One vector is turned by the same rotation once a step. Each row is the vector after some number of steps, and that number follows the row.
The counts run from 0 to 271.
[180 104 153 101 136 138 124 132 146 124 139 108  98 125  84 145 108 125
 169 145 112  94 138 141 124 136 125 151 148  95  87 171 122  86 131 174
 121 109  81 133 135 149  97  99 134 133 125 139 121 112 104 112 123 123
 150 159 106  89  87 104 152 144  92  96  80 127  71 122 114 120 137 154
 133 127 170 113 144  92 115 128 103 162 119 131 139] -> 57
[206 107 157 122  91 124 122 102 158 140 128 126 135 128 104 109 101 119
 175 146 137 102 118 144 120 182 146 153 165 130 106 152 132 123 127 149
 101 120 106 154 113 143 105 115 115 154 137 157  96 117 100 124 117 137
 137 134 151 130  98  86 125 109 113 101  41 128 104 128 137 145 152 126
  88 147 157 151  95 125 116 108  95 155  85 119 151] -> 1
[186  94 153 112 120 131 143 133 145 156 151 114 130 109  68 144 120 136
 162 118  89  78  93 149 122 128 125 153 130 123  85 181 169 133 132 140
 111  80 145 153 113 104 110 132  91 138 103 184 141 117 108 125 131 104
 168 173 128 111  96  94 140 145  86 104 101 126 104 124 105 142 132 102
 125 130 133 121 111 108 147 106  94 153 124 123 146] -> 189
[197 108 155 110 121 158 102 129 135 134 147  95  92 115 107 133 129 123
 147 148 162  98 137 140 116 127 124 156 137 126 117 181  99 105  98 171
 112  96 101 144 128 137 107  77 143 132 115 133 122 120  96 114 119 146
 157 141 115  89  80 114 128 131  83 101  54 131  81 134 116 103 127 156
 113 135 170 126 132  99 125 148 112 153 117 141 143] -> 53
[236 112 154 116 115 144 150 136 135 168 119 130 144 121  92 116 111 121
 185 127 140  90 146 155 129 152 115 146 110 134 123 171 113 103 126 121
 125 118 125 146 125 106  75  87 119 135  89 158 130 117 109 142 100 127
 139 161 114 103  76  75 133 143 124 118  78 151 103 132 103 119 134 104
 136 129 150 123 116 121 143 100  92 152 114 132 154] -> 178
[190 129 160 122 110  96 132 139 163 115 133 125 102 138 102 146 102 117
 170 133 123  89 126 146 132 156 156 147 150 102  90 159 134  93 123 185
  99  98 107 133 130 152 116 126 120 144 133 165 121 105  87 102 125 112
 161 140 128  97  94 117 136 140  88 102  62 113  77 122 124 141 134 142
 102 126 153 136 148 105 122 126  91 148 104 116 169] -> 61
[214  94 147  99  73 151 131 106 148 141 152 125 146 137 114 103 122 131
 168 112 121 144 102 137 101 151 128 143 129 157 121 147  87 129 102 110
 151 124 117 149 113  88 116  78 129 143 117 133 135 111 109 117 129 143
 156 152 122  91  81  98 122 122  96 114  34 134 104 137 131 165 133 133
 126 112 144 151 110 165 105  87  94 136 119 132 131] -> 146
[190  78 145 110  83 176 144 120 185 158 145 121 134 117 107 139 126 132
 151 114 106  91  80 156 139 155 110 130 130 141  80 142 148 129 130 180
 110 131 140 157 105 108 104 132  97 128 117 140 122 119  87 104 131 120
 169 148 137 103 105  98 114 113  68 110  66 146  93 134 119 136 111 110
  93 147 151 154 132 124 122 121  93 137 115  88 140] -> 130
[231  78 162 122 104 150 147 110 149 148 130 125 138 130 127 157  93 121
 178 120 109 100 142 132 127 142 123 121 104 119 106 150  94  90 145 157
 128 155 102 152 120 132  79  98 107 139 138 130 114  96 105 142 125 133
 161 126 130  76  98  83 124 161  92 111  83 153  94 130 108 110 133 125
 133 163 164 128 117 115 123 134  87 140  78 116 164] -> 119
[220 116 143 100 105 146 112 128 128 130 161 129 121 101 102 129 145 131
 148 133 117  90 119 132 103 123 111 162 113 167 116 192 141 133  98 158
  88  85 143 142  79 104 115 126 114 146  93 125 128 118  82 103 137 134
 157 172 136  98  80 118  93 124  80 106  62 120  85 118 109 113 129 140
 120 132 142 126 105 116 138 136  99 143 131 128 139] -> 195
[188 116 154 115  92 145 142 121 160 153 103  91  95 134 101 139 117 116
 151 155 151 101 122 138 144 139 112 112 136 119  98 142  95 108 116 141
 114 131 129 180 102 133  65 119 118 125 121 142 113  95 121 119 134 128
 196 139 128 101  93  93 150 133  94 140  85 102 105 134 101 123 144 103
 124 138 157 148 124  90 124 126 104 139  84 117 178] -> 111
[195 101 142 116  85 139 134 130 152 149 154 122 106 110  79 134 115 125
 146 124 116  81 107 168 134 127 130 171 114 152  93 190 161 154 101 139
  85 113 158 163 122 109 106 128  84 148 114 154 135 109 103 115 130 135
 178 153 131 120  86  87 111 129  72 123  62 113  99 133 125 129 123 124
 124 119 121 140 116 116 146 118  96 132 122 130 145] -> 193
[211 129 147 134  96 131 131 129 165 120 125 131 140 122  87 153 106 144
 182 107 157  85 119 144  91 168 144 160  97 131 130 182 111 141 106 100
  89 108 124 133 105 101 107  94 123 126 123 173 139 113  97 123 140 130
 176 133 133 110  98  93 124 125  84 108  57 121 109 158 121 127 160  95
 138 113 132 132 108 136 127 109  83 135 106 129 153] -> 32
[185  81 151  88  94 146 124  93 153 141 148 116 150 123  88 136 129 152
 165 122 114 127 100 104 124 162 113 153 137 131 103 149 109 118 132 134
 157 112 112 133 145  89 120  75 150 125  90 128 135 108  84 140 154 150
 143 146 128  68  99 111 120 124  80  92  40 118  97 130 133 160 126 122
 108 120 159 114 135 146 124  91 109 142 120 122 134] -> 149
[205 101 148 100 102 126 130 130 115 132 185 109 103 115  92 149 123 110
 141 116  92 104 111 118 128 117 125 160 125 134 114 192 142 113 141 128
 114 131 130 160 119 103 110 111 114 168  98 135 126  72 123 130 152 129
 183 139 147 113  85 109 106 154  90 116  65 119  91 136 126 150 126 143
 149 130 132 121 118 140 118 119  83 156 120 136 155] -> 201
[212  71 152 100 100 174 144 113 142 141 137 145 142 134 115 151 121 114
 156 112 123  93 140 142 129 127 103 109 112 108 106 156  95 101 153 156
 141 126 110 137 132 121  80  81 113 119 127 123 122 120 104 148 112 134
 167 133 113  91  83 109 120 147 102 102  84 146 100 124  97 107 121 123
 143 156 163 126 145 124 127 125  98 152  96 127 160] -> 118
[175 120 131 128  95 133 135 127 138 149 155 106 152 123  89 143  90 174
 154 124 122 120 136 142 115 133 125 146 135 102 100 182 134 136 128 162
 135 102  92 126 122 139 128  77 150 139 104 156 109  94  85  87 161  93
 173 141 144  93 100 119 128 145  86  94  89 119  94 146 119 130 116 133
 122 132 166  99 107 111 137  84  89 177 116 140 146] -> 217
[211 145 144 118  89 139 128 133 158 143 187 154 127 146 129 154 127 152
 118 139 112 108 122 138 112 138 134 155 115 104 111 174 146 118 130 190
 123 117 102 127 107 116 103 130 130 141  94 123 120  93  77  85 147 119
 157 127 127 107  95 131  98 152  94 120  67 144  90 140 138 116 119 132
 107 158 176 121 113 111 114 143  92 151 130 128 174] -> 72
[201 103 141  94  97 136 120 131 108 124 182 130 113 109  77 144 132 114
 135 121  94 106 116 105 123 116 111 154 120 131 104 188 135 105 139 134
 118 112 129 144 121  98 126 108 128 148  84 125 133 100 114 147 151 127
 165 166 140  86  84 122 108 132  82 114  63 124  86 124 127 139 121 152
 149 132 149 107 131 142 119 116  90 149 136 134 149] -> 200
[191  98 157 100 104 121 139 117 141 148 140 131 151 119 127 161  85 142
 141 148 109 118 110 146  79 126 137 159  89 137 108 157 118 131 134 139
 103 120 147 122 126 115  87 122  99 157 141 148 125 127  74 147 132 132
 172 154 105  96 111 126 138 170  66 108  54 132 118 132 111 112 139 115
 136 135 141 129 138 111 145 106 104 166 111 163 154] -> 247
[183 135 160  81 112 134 126 135 131 122 141 131 133 120 100 163 122 157
 161 132 114  85 113 131  96 186 102 161 119 119 112 166 112 121 132 120
 133  94 100 146 110  87 114  99 143 135  98 162 126 142 104 143 149 129
 166 160 112  66  84 122 124 163 104  94  74 129 105 130 125 141 119  98
 146 123 155  88 140 134 116 115  88 154 130 160 143] -> 26
[190 113 141 118  91 117 144 120 140 140 168 110 134 123 102 146 100 152
 161 120 154 111 137 132 126 137 119 159 134 116 108 185 128 131 125 176
 129 120 102 126 135 121 126  70 142 133  95 136 124  87  84  93 153 137
 154 112 161  92  90 129  95 117  89 105  59 113  84 131 133 138 117 136
 124 137 150 109 119 140 146 112 104 142 109 127 146] -> 213
[189  82 164 105  96 136 150 108 163 127 121 127 118 128 104 172 107 123
 156 128 114  83 113 124 148 147 111 127 126 112  71 145 116 106 146 177
 128 106 119 138 139 120 101 119 126 145 120 138 101 119  86 137 133 134
 171 142 120  74  90 128 121 144  94  84  82 126  95 125 105 127 108 121
 110 153 163 124 149 104 144 144 102 137  89 113 161] -> 121
[184 133 162  97 111 146 138 118 153 142 148 119 126 115 111 165 124 161
 157 145 108  97 123 143  96 191 116 183 109 121 113 164 119 128 116 123
 125  94  76 157 112  94 104 106 138 141  97 161 144 129 110 130 146 140
 162 144 103  67  89 123 130 167 108 100  77 115 123 141 116 139 122 110
 134 134 137  96 127 112  93 109  82 131 112 161 123] -> 25
[212 119 138 124  89 143 141 106 119 152 133 119 103 103  87 148 123 126
 159 127 116  96 139 142 136 133 121 148 120 157 100 164 109 102 160  96
 137 149 128 142 136 112  86  90 123 151  85 140 103 102 108 170 156 103
 158 154 122  86  86  84 120 164 127 124  70 132  99 141 125 115 127  92
 121 137 161 108 135 114 132 106  99 162 135 139 186] -> 169
[219  97 152 104  88 155 143 121 145 144 107 117 130 144 111 138 112 109
 153 117 167  98 134 142 128 129 105  99 117 140 116 161  78 121 123 139
 130 113 128 157 115 117  87  87 116 135 147 106 113 127  93 127 114 127
 182 138 114 110  59  95 118 138 108 115  62 130  93 133 102 119 135 113
 136 138 162 164 141 127 132 131 100 138  99 129 177] -> 114
[223 125 126 137  92 143 118 101 126 149 128 120 125 126 104 136 137 156
 152 146 141 108 140 133 118 137 121 160 124 178 110 155 118 133 125 104
 112 132 147 131 105 139 107  99 145 141 104 126 102 115  68 143 155 139
 140 144 132  87  87 101 110 126 108 113  44 115  83 149 138 101 143  95
  92 125 152 127 122 116 144 114  97 145 140 132 185] -> 164
[197  72 161 108 112 140 144 120 159 133 103 117 124 125 116 164 104 117
 160 136 109  92 129 128 132 146 126 129 111 103  99 149 106  96 144 178
 113 135 110 149 117 148  67 133 119 147 130 141 100 109  95 146 127 133
 168 130 123  69 100 114 128 156  90  98  82 128  92 119 102 126 124 133
 116 161 158 122 133  93 130 129  91 132  77 115 150] -> 120
[204 119 156 122 106 117 129 139 158 141 141 126 127 143 109 121 104 131
 164 129 117 103 136 159 110 154 151 143 135 122 114 165 133 120  99 179
 105 121 128 144 109 163 107 126 104 145 148 144 125 132  69 110 114 118
 163 171 121 105  92  97 157 124  86 104  56 148  63 129 132 126 144 143
 109 133 150 136 136 110 130 114  92 170 113 126 172] -> 65
[189 112 158 102 101 124 129 110 134 119 131 115 115 119 113 152 143 134
 118 134 136 118  88 117  96 128 120 146 114 138  91 156 139 126 129 162
  86  70 143 136  78  88 100 138 118 116 101 162 119 110  89 101 136 126
 188 170 124 115 102 128 123 114  73 122  53  89 106 126 113  96 140 111
 113 135 163 148 105 107 120 110 105 157 113 111 175] -> 254
[194 126 127 127  83 145 142  97 169 166 136  92 128 121  90 128 140 165
 152 135 152 109 123 144 147 160 113 158 139 149  91 145 139 140 128 134
 114 126 129 144 112 122 100  90 131 103  85 151 102  95  93 119 152 130
 152 131 143 101  93  84 123 107 102 121  50 106  88 148 132 119 140  96
  76 122 160 129 117 105 145 102 105 136 130 103 164] -> 162
[207 111 132 123  87 157 130 101 163 154 127 106 120 117 110 182 121 153
 132 146 155 114 130 115 117 122 122 149 120 139 103 154 119 135 139 129
 100 155 159 139 112 128  82 115 119 132 137 118  96 116  93 151 159 131
 175 125 139  91 120 119 132 136  75 136  56 109  82 152 125 109 152 134
 130 134 143 122 121 100 149 115 117 134 112 154 192] -> 101
[179 112 149  89  76 133 129 117 156 126 130  97 128 128 124 121 140 126
 163 131 139 119  77 113 124 179 120 151 157 142 100 142 104 128 104 143
 120  92 123 162  95  86 122 109 141 148 104 126 113 120  95 110 122 138
 170 155 118  76  69 120 126 112  89 111  47 109  99 127 126 163 116 128
  95 121 147 151 128 145 100 100 111 133 121 120 137] -> 144
[205  90 153  86  99 110 134 122 131 122 118 115 140 120 120 137 117 131
 166 100 128 133 130 121  96 147 109 121 158 122 105 178 100 101 131 139
 130 108 111 161  98 113  94 119 132 139 147 157 103  99 115 120 135 113
 169 154 145 112 112  99 140 131 111 115  70 132 105 137 113 137 159 146
 153 151 174 149 103 138  98  99  78 186  97 119 164] -> 269
[197 132 158  92  84 149 146 109 163 162 143 110 117 118 107 132 128 145
 136 157 130  86 117 155 133 213 105 165 125 132 111 157 135 136 135 135
 110 147 112 169 127 104  93 103 117 136  78 148 139 116 111 128 126 159
 173 119 135 103 103  94 130 146 105 132  51 115 103 134 131 144 115  83
 121 128 144 107 122 133 115 123  96 130 112 138 140] -> 20
[210 110 158 103 111 135 139 108 141 153 141 150 156 119 142 141  90 146
 157 144 129 112 125 132  73 115 132 161  75 129 128 152 117 118 133 151
 114 108 127 111 112  92  88 112 118 138 119 131 125 109  68 128 124 144
 149 146 110 112 112 131 113 168  88 109  57 126 114 134 112  96 136 118
 130 146 165 132 128 109 142 120 111 159 112 150 159] -> 246
[194 137 157  97  81 122 141 142 147 141 172 130 118 161 109 122 114 120
 125 115  94 121 103 138 117 152 135 134 133 122 108 164 124 123 124 140
 124 138 159 173 102 111 102 142 106 154 102 146 154 110  99 125 137  93
 190 155 126 118  99 116 139 149 102 145  53 142  92 142 136 163 126 119
 149 123 153 134 125 137 103  97  91 154 139 135 203] -> 78
[174 101 135 110 110 170 112 119 161 146 159 104 106  98  66 188 133 162
 142 129 131  85 116 142 129 133 109 171 136 122  98 189 147 124 130 123
 101 113 127 122 134 109  92  97 125 114 106 160 124 109 111 135 155 120
 164 124 137  84 111 104 124 140  55 108  74 125  94 168 127 119 134 112
 131 126 142 103 127 113 163 129  95 141 135 140 140] -> 39
[201  92 160  94 108 137 154 121 149 145 138 127 133 115  85 147 128 134
 165 129 132  67 136 149 149 147 114 157 117 119 102 190 133 118 142 145
 125  95 125 134 145  89 104  91 110 126  85 149 139 117  83 150 113 138
 136 115 124  97  77 106 106 136 107 109  79 126 110 127 104 123 114  92
 113 135 151 120 132 116 166 126  94 132 108 118 135] -> 181
[200 115 147  92  87 136 135 117 134 120 129 123 117 137 118 150 139 132
 123 114 138 120  98 130  86 126 112 130 111 162  94 168 125 138 125 143
  89  80 165 137  89  93  93 136 108 129 134 145 114 121  83 118 138 121
 192 169 119 131  97 128 116 125  94 130  51 119 105 135 109 107 135 118
 131 136 160 153 121 133 137 113 108 166 115 131 194] -> 255
[201 120 144 114  97 156 134 103 126 154 139 124 112 109 103 145 133 145
 139 143 124 100 153 137 120 132 115 148 136 143  90 155 106  99 148 111
 146 124 122 122 127 117 111  87 153 132  78 123 102 117  95 162 146 110
 143 153 120  78  82 116 108 151 132 117  82 129  79 140 120 107 133  97
 114 133 171 106 129 104 129 108 104 164 147 150 175] -> 168
[197 123 154 111 102 134 132 134 161 115 132 132 126 120  65 169 113 160
 169 117 150  81 104 145 110 170 127 157 110 129 121 179 122 141 127 101
 113  85 120 123 105  75 115  91 130 111 114 171 138 114  89 127 147 112
 173 129 128 104  82 113 108 121  87 103  58 110 110 158 123 141 139  84
 138 110 133 120 119 147 133 122  89 144 110 129 160] -> 31
[206  86 169  96 101 161 149 114 152 160  99 104 131 125 126 133 118 127
 170 156 142  95 144 136 129 159  99 130 127 122  97 151  93 115 107 167
 122 126 115 161 113 141  76 103 128 133 127 121 104 126 104 123 111 152
 167 144 112  75  85 101 139 139  85 101  74 128  92 121  96 116 118 136
 123 151 158 140 143 105 141 128 110 138  87 141 142] -> 116
[172 111 146 122 100 148 117 144 138 136 138  83  86 122  62 133 127 127
 148 130 141 107 118 154 124 139 127 146 149 121  97 182 123 120 117 126
 103 114 127 163 101 135  83 105 116 141 130 165 133 109 125 132 144  97
 191 177 125 108 105  68 169 132  76 120  68 137  86 157 113 139 138 130
 138 108 152 131 128 114 126 114  96 155 130 140 160] -> 47
[228  99 164 117 123 116 134 127 142 155 125 132 115 106 122 151  85 113
 181 140 119  82 147 143 125 149 144 183  97 133 102 182 136 111 139 128
  95 114 131 138 128 108  91 121 102 153 109 148 117 109  82 151 124 140
 135 120 106 100  72 117 102 155 101  98  75 143  97 109 107 116 128 109
 119 151 139 120 119 104 144 129  87 144 105 135 154] -> 183
[201 137 150 102  88 149 136 120 150 135 147 126 114 119 127 140 142 146
 129 159 136  84 125 133 123 205 100 164 115 134 123 161 124 133 116 137
 115 106 104 154 104  98 114 115 138 120  71 155 134 129 105 124 130 173
 159 122 124  76  92 117 110 144 108 116  51 118 106 126 134 120 110  92
 112 140 151 112 122 122  99 146 113 131 112 148 134] -> 21
[176 123 141 117  87 130 138 109 187 139 119 112 150 142  97 158 108 176
 155 140 156 107  89 124  96 143 129 128 134 111  81 166 115 152 115 133
 130  73 140 136 102 104 104  89 126 137 127 142 128 116  94  96 145 111
 173 137 122  97  91 138 140 131  89 122  60  90 109 147 114 166 155 123
 129 118 149 127 117 114 151 103 106 146 115 150 176] -> 94
[175  91 165 119 101 135 153 119 181 134 106 130 147 127 119 149  95 122
 165 109  92  91  99 148 121 145 132 113 130 134  77 151 116 131 121 164
 120  88 135 154 100 129 104 129  94 162 147 151  94 134  82 120 125 105
 178 160 116  85  82 120 135 150  86  86  93 124 102 124 103 145 115 113
 103 138 152 137 153 109 145 120  88 150 104 128 160] -> 125
[212  89 146 113 102 126 133  99 148 134 150 105 137 120 116 158 105 143
 179 139 117 134 120  99 119 162 135 170 121 134 107 140 102 104 137 121
 137 151 106 143 117 114 114  86 133 151 108 136 108  84 100 142 163 153
 146 115 143  77 102 107 121 133  93  97  42 118 102 133 125 146 149 122
  96 130 145 128 106 145 109  90  95 144 109 119 142] -> 151
[213 142 161  95  94 143 135 114 142 151 153 143 134 120 105 120 142 138
 146 136 121  90 114 135 114 200  97 143 130 134 110 147 130 123 128 141
 123 120 111 151  73 114 112 113 141 111  61 150 140 140 114 123 125 137
 156 174 134  99  92  88 124 124 125 127  65 135 100 131 140 135 128  84
 125 131 159  99 112 131  78 103 106 157 118 128 156] -> 17
